Each named turn below is shown by a few rows before and after it. Which turns, in which order, take the first row of each later pair to the second? The first pair is answered.
turn tusa:
[-20 -19   7 -16 -23  -1 -28 -16  -6   8 -23  37 -25  55  -5  23   3 -10
 -23 -19 -30 -39  -3  -2 -29 -21  45] => [-26 -10  -4 -15   2  -5 -29 -14 -10   6 -33  41   4  30 -11  38   3   8
 -22 -17 -43 -17 -35  10 -21 -16  54]
[ 18   0 -17   7  26  10  -4  30  -7  -2  17   1   1   9   9  -6  36  10
  10  15  17  -8  -6  -5  13 -10 -24] => [ 18 -12   4   1  -3  12   1  10   3  -3  17  -5 -26  28  11 -16  22 -13
   2   2  21 -23  24 -19  -2 -13 -22]
[  3  -7  14  -7 -12  -6  -1 -11  -7  13  -7   3 -15  16   4  -5  -7   0
   1  -1  10  -4  11  -5 -16  -1  -2] => [ -7  -7  11  -9 -10 -11   2 -20  -5  20 -14   9  -4   6  -4   3 -10   7
   5  -1  -1  10  -4   2 -14   2   9]
[  9   1 -28  -1  50  -5 -13  31 -31  22   1  27   3 -22  -2  32  26  13
  24  20  -4   3 -47 -17  26 -20   2] => [ 23  -6 -19   7  31  10  -8  39 -26  12  20  18 -31   8  11  10  36 -10
  19  18  22 -27  -9 -35  22 -25 -17]
turn siduf:
[ 12   1   4  31  22  26 -12  -4 -20  -1  18 -12 -23   1  -9  25 -24   0
   6  31   9 -17  18   6 -19  -7  -4] => [  9   6  -5  32  29  22 -14  -1 -18  -1  16  -8  -6  -8  -6  29 -23   7
   9  34   8 -12   8  10 -13  -5  -4]
[ -6  22  15 -13  18 -24   2 -27  24  -1 -11  -1  13 -21 -10  17 -31  16
 -18  -5 -16  24  -2  23 -13   2  16] => [ -1   6  31 -15  -6 -14   4 -37  26   4  -3  -7 -14   1  -6   0 -31  -8
 -24 -13  -4   7  27   8 -26  -2  10]
[ 10 -17   5 -10  14  -4  24   4   4  32  -9  -7 -32  17   5  -7  12  28
  27   9  -2 -21 -11   7  13  27 -11] => [ 11 -12   5 -16  14  -4  22   6   1  28  -4  -7 -30  20   7  -8  14  31
  28  11   3 -22  -9   7  16  29 -17]
[ -7  11 -21  25  22  11   8   4  -2  10   9  11  33 -14   2  -9   5  19
 -12  16 -26  12  -6   7   6  -1  -4] => [-11   1   0  11   5   1  16 -23 -11  31  -6  14  19  -8  -3  -6  -8  10
 -13   9 -41  14  -3   2 -16  -5  10]
turn miba:
[-22  -6  16  -5 -16  -9  30  29  -2 -15 -16  10 -47  -1 -68 -15  46 -10
  37 -40  39  -6 -15  11 -11 -45  -2] => [-26  -6  18 -10  -9 -17  32  21  -8  -7 -33  15 -37 -11 -72  -7  42   0
  38 -41  26   4 -30  20 -10 -48   6]
[-60  13  32  15 -19 -16 -19 -18  29   2  -2   4  38   5 -26 -15   1  25
   4 -11 -10  15  17   7  -6  -3  11] => [-47  18  22  30  -8   5 -29  13  28 -17  15  -6  23  24  -8 -31  28  19
   5  -1  26  -9  33   2  11 -11 -20]
[  2 -16   9 -15 -18   4   9 -15 -31  29  -7   9 -38  13   7   1   5  -6
   5  -3  -9  -4  11  -7 -16  -8  10] => [ 10 -13  -2  -7  -2  13   6  10 -44  25  -2   6 -40  15  14   2  21   1
  12   4   3  -6   1  -3  -5 -10  -1]
[ 24   7  37 -22  34 -36 -14  20 -32  17  -8  32 -63 -20 -20  11  16  -1
  37  -8 -22  25  -9 -17  15 -41  -9] => [ 15  -4  57 -26   4 -37 -11  -4 -10  12  -6  30 -75  -7 -21   3  -2 -19
  22 -19 -23  13  17 -24   1 -39  -5]

(2 to 3 turns a pair)
[  0 -29  39  -1 -27   2  -5 -43  10  20  -7 -11 -13   8 -10  -1 -18 -22
   5 -10 -24  -8  41 -20 -29  -3  18] => [  9  -7  -4  33   8  23 -18   8  36 -32  35 -32  15   4   2 -13  13  -8
   0   4  14 -28  39  -7  15  -5 -18] -> siduf siduf tusa
[  0 -11  13 -10  17   9  10  -8 -41  41 -29   1 -25  22   4   9   1   0
  10   5  -8  10  -2  -8 -17 -13  -4] => [-17  -2   8 -14  16  -8   7 -28 -14  31 -33   7  10  -1  -9  25 -14  12
  -5  -3 -26  26 -14   4 -16  -1  12] -> siduf siduf miba
[ 12  -1 -16   9  16 -29  25  36 -54   1  -9  15 -13 -11   5   1   7   3
  19  46  12 -17 -25  26   3 -29   0] => [-10  -3  -7  -8  -5 -47  25  -1 -35   6 -24  25  10 -32 -11  15 -26   4
   9  32 -22   3 -29  35 -12 -17  26] -> miba tusa
[ 41  21 -17  21  18   3  34  24 -37  35 -41  22  11   0  19  45  28  34
   7   7   3   3 -32   7 -17  19   9] => [ 37  26 -24  21  23  -6  29  17 -16  19 -38  22  38 -14  11  51  16  42
  -4   6  -2  12 -36  13 -11  29  13] -> miba tusa tusa
[ -4  -9   7 -20 -29 -10  33  -8  29   5  23  17   4   4 -13 -14 -11 -25
 -36   4 -15 -21  27 -23  -8 -24   2] => [ -8   9 -21 -14  12 -18  26  10  15   5  14  25  44 -30 -25   3  -2  12
 -26  15 -24   7 -21  -1  10 -18   7] -> tusa tusa
[ 39  20 -26  -2   4  10 -71  18  30 -29  21  12  46 -28   8  -7 -20  -7
   1   8  10 -25  -9 -18  18  -1 -13] => [ 35  16 -31  -7  15  -2 -71  13  15 -10  -4  23  56 -44   4   8 -24   5
   6   5 -11  -2 -29 -11  15   3   2] -> tusa miba
[-16   0  16  -3 -23  -8  -9 -69  44   3 -16  19  50 -50 -21   0 -79   8
 -21   1 -41  24  16   8 -15  35  29] => [  7   0   6  28 -31  26 -15 -28  74 -50  39  -9  23 -13   6 -37 -55 -18
 -32  10  22 -27  72  -7   7  21 -19] -> siduf siduf
[-18   3  -6   3  -5  12  12  30 -26  26 -13 -16  34 -21  -4  -4   1  16
  -7  11 -17   6  -7   3 -19 -15 -14] => [ -3  -5   3   7 -16  23   9  35 -27  28  -2 -23   9   0   4 -18  11  -2
  -7  11  -2 -16  18 -14 -22 -20 -25] -> tusa tusa
[  8  35 -27  28  54  12 -32  82 -70 -21 -26 -36   7  -2  18 -26  39  25
  16  34  23 -38 -42  16  66   7 -39] => [-33  38 -11  -4  38 -29 -28  11 -42  -1 -65 -12  60 -50 -18  12 -21  45
  -2  16 -54  16 -73  41  43  30  17] -> miba tusa
[ 32   1 -31  36  10  19 -24  32  57  -2  30  26 -10   9  -9 -15  -4  19
 -20  -4  43 -50   4  -3  -1 -21  -5] => [ 11  -4 -17   3  11 -14 -17  -9  26  49 -21  47   9 -21 -30  16 -32  35
  -4 -10 -22  -3 -37  14 -31 -16  45] -> siduf siduf
[ -4  21 -11   0  31  -8  -1  -8 -32  16 -18  15  48 -30 -16  28  14  37
  12  -5 -20  53 -54  10  14  -1  19] => [ -9   9  12   8 -39   2  -2 -36  58 -44  31  -7  29   6 -13  -6 -24 -24
 -35 -31  10   1  40 -14   3   2  -1] -> miba siduf tusa
[ -3   7   8  -7 -24  -5  -3 -27  38   6  -7   4   2  15   3  -1 -30 -17
 -27 -16  -5   9  35   5  -3  -4   8] => [  8  11 -10  14  -5  13 -11   7  38  -8   9  -7   4  21  14 -13  -5 -12
 -23  -2  19  -4  31   4  23 -12 -16] -> tusa miba
[  8  50 -23  39  30 -14  40  44  -9  25 -26  24 -64  30  37  15  38 -18
  75  23  28   8 -36 -14  29  -4  -3] => [-18  53 -15  19  26 -39  42  -3   4  41 -56  43 -23  -5  11  39   1  -2
  59   9 -23  48 -62   4  12  13  37] -> miba tusa
[  2   2 -41 -30  29   7 -10 -21  -4  32 -12  -6  -2 -35 -15   8  17   6
   5  -8  27  12   0  32   0 -50  24] => [ -2  -9 -25 -35   6   1  -2 -44   8  32 -16  -4  -9 -31 -20   6  -1  -8
  -5 -16  18   5  16  28 -12 -47  31] -> tusa miba
[ -4 -19  24  13 -10  -4  13  25  46   0  17   8 -41  47 -61 -10 -44 -26
 -17  10  36 -57 -13  47 -28  11   0] => [-21  -8   7   8  17 -22   8  21  44   4  -6  18   1   8 -69  14 -53   7
 -13  14   8 -23 -60  68 -24  19  19] -> tusa tusa
[ 26  -1  15  10   0   4  -8  15 -29 -10   5  -6 -35  34  26 -16  23 -17
  22  12  19 -26  10 -17   1 -30   1] => [  9   9  -6   4  36 -11 -15  18 -42   2 -15   9  13  -6  12   9  18  17
  27  21 -11  14 -42   7  10 -22  17] -> siduf siduf
[  4  -2  48 -27 -52  15  26 -40  17  16  -1  11  -2  11 -22  13 -17 -29
 -31 -21 -39  -8  11 -17 -10 -24  22] => [ 13  32 -10  -5  24  21  10  19 -13   8   0  10  53 -27 -16  28  22  24
  -7   8 -29  21 -57  14  41 -19   4] -> tusa tusa
[  2 -10  18  -5 -13  10  13  -1   3 -14   9  -1 -20   6   3 -16  -2 -11
  -8   1   7 -14  37 -11   1  -8 -11] => [  7  -1   3   6  14  15   3  25 -14 -17   9  -2 -12  -1   8 -14  22   4
   5  11  15  -9  15  -4  20  -9 -18] -> tusa miba
[ 21  29 -16  35 -13   7 -18   1  67 -28  20 -20   1  -1   6  32  -8 -36
   2  16  10 -14  -3   2  27  25  -9] => [ 18  11  21   6 -42  -4  -4 -40  39  15 -13  -4 -34   8  -2  39 -27 -50
   9   5 -18  -5   3 -10 -10  19  23] -> miba siduf siduf
[ 10 -25  27 -11 -20  17  -5  -7 -27  33   2  -1 -75  31  15 -19   5 -31
  13  -7   7 -18  29 -26 -14  -9  -7] => [ 13   3 -20  17  42  25 -25  48 -34   5  15  -8 -25   2  20 -12  41  13
  24  20  25  -2 -16  -2  34  -4 -29] -> tusa miba siduf
[ 20   2 -29  58  15  21 -37  13  23   8   7 -12  36 -13  33  28 -25  45
  49  -2  13  -9 -33   5  11  -1 -20] => [  6 -18   6  36 -42   6 -27 -42  58  11   0  -5  11   3  23  19 -69  12
  28 -23  -8 -21  10 -10 -21   4  -3] -> miba siduf
[ 31  18   6  12   9  10  26  19 -54 -22  24 -29  12  12  -4   3  36 -17
 -13   6  42  15  -9 -24  20  25  -1] => [ 22   9  32  -9  -1  -6  36 -14 -74  11  -4 -16   2  10 -12  15  24 -19
  -7  -2  16  29 -19 -29  -5  24  26] -> tusa miba siduf
[ 11 -29  43  -9  36 -10  29  11 -33  53 -13  19  -2  -6 -42  11   8  38
  13  20 -34   7   3  28 -19  46  15] => [ 25 -21  26  20  27  18  17  44  13  -5  41  -8  -8  18 -23 -22  23  14
 -10  23  17 -38  51  16   8  45 -29] -> miba siduf
[ 11  -7  -5   8 -17  -2 -15   1  58 -47  30 -10  29  -3  -3 -14 -12  -4
 -37 -13  13 -10  27 -11   6   2 -16] => [ -4 -20  20 -16 -37 -18  -7 -40  38  -9   0   5  15  -5 -14   1 -34 -13
 -34 -21 -13   3  21 -14 -24  -1  13] -> siduf siduf siduf
[-21  46 -34  25  37  -8 -17  14  33  -5  33   8   5   2 -38  17  57  42
  -4 -12  55  23 -45  58  36  -2 -40] => [-10  16  22  12 -42  -6  -2 -33  57  -6  43   2 -64  49 -33 -10  27 -14
 -24 -39  65 -18  36  20 -11  -5 -36] -> tusa tusa
[-13  27  -3  13   9 -16   1 -17 -29  10 -33  -4  23 -37 -22  30 -23  26
  -1  17 -47  20  -6  26   6   7  23] => [  0  33 -16  45  -7   9 -13  18  16 -43  22 -31  15 -11   0  -2 -11   7
 -21  18   4 -26  41  13  31   4 -15] -> miba siduf
[-23  -1   4 -16  21 -11  29  22 -29  27 -45  -5  -6 -26  11  -6   9  17
  -5   7  40  47 -44  57   4 -31   8] => [-22   5 -12   7  12   2  14  33  30 -30  -9 -27  19 -22  13 -23   1   6
 -37   3  66  22  -7  54  22 -18 -15] -> miba siduf siduf
[  1 -13  12 -14 -15   3  -2 -15  40 -24  17 -10  -7  11  -2 -16 -19 -15
 -37 -12   5 -19  31  -3   7  16   0] => [ -9   5  -9 -16  23 -15  -2  -6  14 -10  -8   2  36 -26 -13   8 -12  22
 -19  -3 -19  22 -24  20  19  22  14] -> tusa miba miba
[-22 -39  20 -20 -15 -29  18 -32  13 -14 -12  16  11  -1 -44  -9   2   2
  18 -41 -59  -3  -6  -6  -9  -1  19] => [-24 -39  13 -11 -19 -26  13 -30  34 -36   6   6  20  -3 -40 -11  -3  -1
   4 -42 -51 -10   6  -6   1  -2  12] -> tusa miba tusa
[-11  10  16 -22 -39  -6  -4 -37  32 -14   4 -18   8   3  -3 -10 -28 -20
 -26 -17  -5  -4  30  -4  -6   2  -3] => [ -4  35 -31  -2  20   5 -13  19   6 -24   9 -20  37 -18   7   1  10  15
  -8  10   7   9 -14  15  34   2 -22] -> siduf miba
[  3  -7  -4  23   4  11  -7  14  31 -24  17  -4  16  -2   3  -8   5  -2
  -1   7  30 -12  18   3  27   4 -19] => [  1  -1 -12  16  22   2  -4  19   9  -3  -1   7  33 -22   0   8   5  21
   9  10  13  11 -19  13  28   5  -7] -> tusa miba
[-14  20 -18  18  26 -19 -13  42  27 -28  10  -9  25   2  -3  -5   6  15
  -9  10   9  -1 -19  13  31  15  -7] => [-16  -3  31 -16 -21 -34   7 -17   7  24 -25   9 -20  23 -17   2 -24 -12
  -8 -12 -27   1  -2  -5 -23   9  30] -> siduf siduf
[ 15  23 -20  13  24  17 -37  24  48 -47 -18 -30  38  -2  14 -17  20 -12
  27   5  24 -14  11   4  22  -1 -40] => [  2  27 -22  -1  39   1 -33  14  17 -18 -47 -11  57 -30   5   5  13  13
  43   8  -9  19 -32  16  16   5 -19] -> tusa miba
[-21   1  20 -14 -25  -9  -1 -36  50  -4  -9  15  21 -26 -28   8 -39 -22
 -28   3 -24   1   4  -2 -21   9  27] => [  3  -1  16   2 -29  17  -5  -4  45 -20  21   3 -17  14  -2 -23 -13 -40
 -25  10  21 -38  42 -26  -8  -1  -9] -> miba tusa
[-39 -20 -20 -21  28 -13  -6 -15  24 -14   0   8  37 -32 -31  30   7  28
 -30   7 -22  15 -71  29 -14   0  25] => [  3 -37  -1   0   4  25  -5  18   4 -24  37 -17 -51  36   4 -14  45 -15
 -16  11  44 -45  -3 -10 -19 -23 -19] -> siduf miba
[  0  -2  -8  38 -46  20 -21  13  91 -74  50 -26  16  21   7 -36 -31 -36
 -45 -20  44 -54  68   1  24  16 -15] => [ 27  18 -50  57  29  32 -28  90  16 -56  43 -24  12  18  31 -26  33   6
   3  14  74 -44  10  11  59  -3 -37] -> miba tusa
[  8  14 -25  31  12  33 -21   0 -35  22  26   0  14   5  22 -14  41  38
  32  15  55  20  -6  28  13   1  -6] => [-12  12 -17  13   6  13 -15 -34 -22  35   5  14  45 -23  -4   8   7  47
  18   5  16  46 -25  42  -1  12  26] -> miba tusa
[-22  -8 -13  -1   2  -2  -6  58 -13 -13 -14  -3 -52   1  24 -17  15 -26
  14 -10   5 -21  32 -18 -17  -7   1] => [-21  -4 -11   0  15  -8  -3  58 -32  -1 -19   3 -50  -4  22  -8  22 -14
  22  -7  -2 -11  17 -15 -22  -7   8] -> miba tusa tusa
[  1   1 -14  -2 -16   4 -14  -1  55 -29  27 -14  10  15  -9 -12 -12 -16
 -22  -9  22  -8  35   9  10   7  -9] => [-11  -1  -6 -23  11 -16  -5 -19   1  22 -22  12  23 -16 -26  20  -9  14
   7  -7 -26  39 -27  24  -4   9  29] -> miba siduf
[  4  11  -6  24   8  12   7  21  28 -54  33 -16 -16   2   7 -31  21 -33
 -11   4  18 -21  10  -2  18  -6 -41] => [  4   0   8  12 -11  13  12   7  34 -45  27  -9 -30  13   5 -32   6 -46
 -14  -9  13 -29  28 -13   3  -4 -33] -> siduf tusa tusa
[ -2  -4   7  -2   9  -5   7  36 -41  18  -4  -3 -45  11  24 -16   9  -1
   9 -10  -7 -17  -7 -18  -8 -21  -2] => [-19  -1  16 -20   3 -21   9   0 -28  27 -26   5 -16 -15   3   3 -19   9
  -1 -19 -37  10 -21  -3 -17  -6  25] -> siduf miba
[ 18   9   9 -19 -37   3   5 -30   7  -4   1 -32 -54  12 -15   7  -3 -26
 -13   7  -1 -24  35   5  16 -23  -4] => [ 23  20 -18   0  -7  15  -1   6  -6 -10  14 -36 -43   9 -10   1  26 -10
  -5  20  16 -22  18  13  41 -28 -22] -> tusa miba
[-15  -2 -13 -16  46  37  14   7  -2   9  32   8  -8  29  15   4  -1  28
  49   8  11  45 -61  32  12   4  -4] => [-17 -21  20 -38   5  31  31 -32  -5  34  16  14 -38  48  12   4 -25   5
  44  -8  -4  38 -35  17 -24   1  14] -> siduf siduf tusa
[ -2 -14  21 -25 -14 -13   2 -36 -23  39 -36  13 -23   5  -4   8 -11  -2
   9  -6 -37  10  -8  -3 -28  -3  26] => [ 19   8 -29  19  24  18 -12  40 -11 -13  13  -8 -13  13  26 -16  33   6
  12  17  20 -22  -1   0  24  -8 -30] -> miba siduf
[ 24   7  -3 -13 -23  17  16  44  45 -45 -20 -19  -8  16  -6  24   3 -20
  -4 -23  14 -22  18  59  22   2  24] => [ 25   2   8 -20 -36  20  20  40  34 -29 -24 -18 -26  30  -5  26   5 -27
   1 -29  14 -26  25  53  13  -3  27] -> miba siduf miba
[ 10 -49  37 -26 -23  -8  -1 -49  14  21 -22   1 -26  40 -13  -1 -12   1
  12 -17 -11  26  18 -10 -15  16  16] => [ 25 -48  35 -12 -17   9  -2 -19   3  12  -5  -6 -49  60   6 -13  16  -4
  23  -9  17   4  27 -19  -7   9  -5] -> miba tusa
[ 15  -9  26  -1 -31   1   4 -16   4 -19  17 -10 -45  29   8 -16  14 -25
  -4   2  15 -11  30 -13 -15  -6   3] => [ -7  12  -6  -5  11 -24   0 -16   6 -18  -6   5  28 -28 -13  16   2  22
  -1  11 -27  37 -35  24   0  13  25] -> siduf miba
[-33   2  29  37  -6 -14   3   8 -45  15 -46 -36 -11   6   9   4 -20  22
  -8 -47 -36  20   0  19 -11  36  -7] => [-28  14   9  55  15  -5  -6  33 -37  -9 -33 -41   8   1  14   4  -8  33
  -8 -37 -22  18  -8  24  10  36 -24] -> miba siduf siduf
[ 15 -12   7   8  12  26  13  12 -48  36 -16   0 -54  36  12  -7  36  -9
  41   4  24   1  -5 -15  -9 -16 -14] => [ 10  10 -29  28  42  28   1  40 -21  -3   2  -7   4   8  12  -2  44  17
  27  12  31   7 -25   6  29  -5 -29] -> tusa siduf siduf
[  7  -1  20  -3 -29  -2   0 -12   7  -5  -5  -2 -25  17  -7 -35 -22 -18
 -12 -15   6  -5  41  -1 -14 -19   2] => [ 19  10  -3   5  21   2   0  30 -41  12 -19   3 -22  11   1 -26  18  13
  19   4  16   7   0   4  10 -27  -6] -> miba siduf tusa
[-10  15 -14  10  32  -2   0  19   8 -10   5   0  32 -23  -8  17  -1  33
   5  24   1  22 -24  23  35  -1 -10] => [-22   6   7   0 -11 -11   2 -20  50 -19  10  -2  33 -20 -18  12 -34  13
 -19   4 -10  15   8  16  16   8   2] -> miba siduf tusa
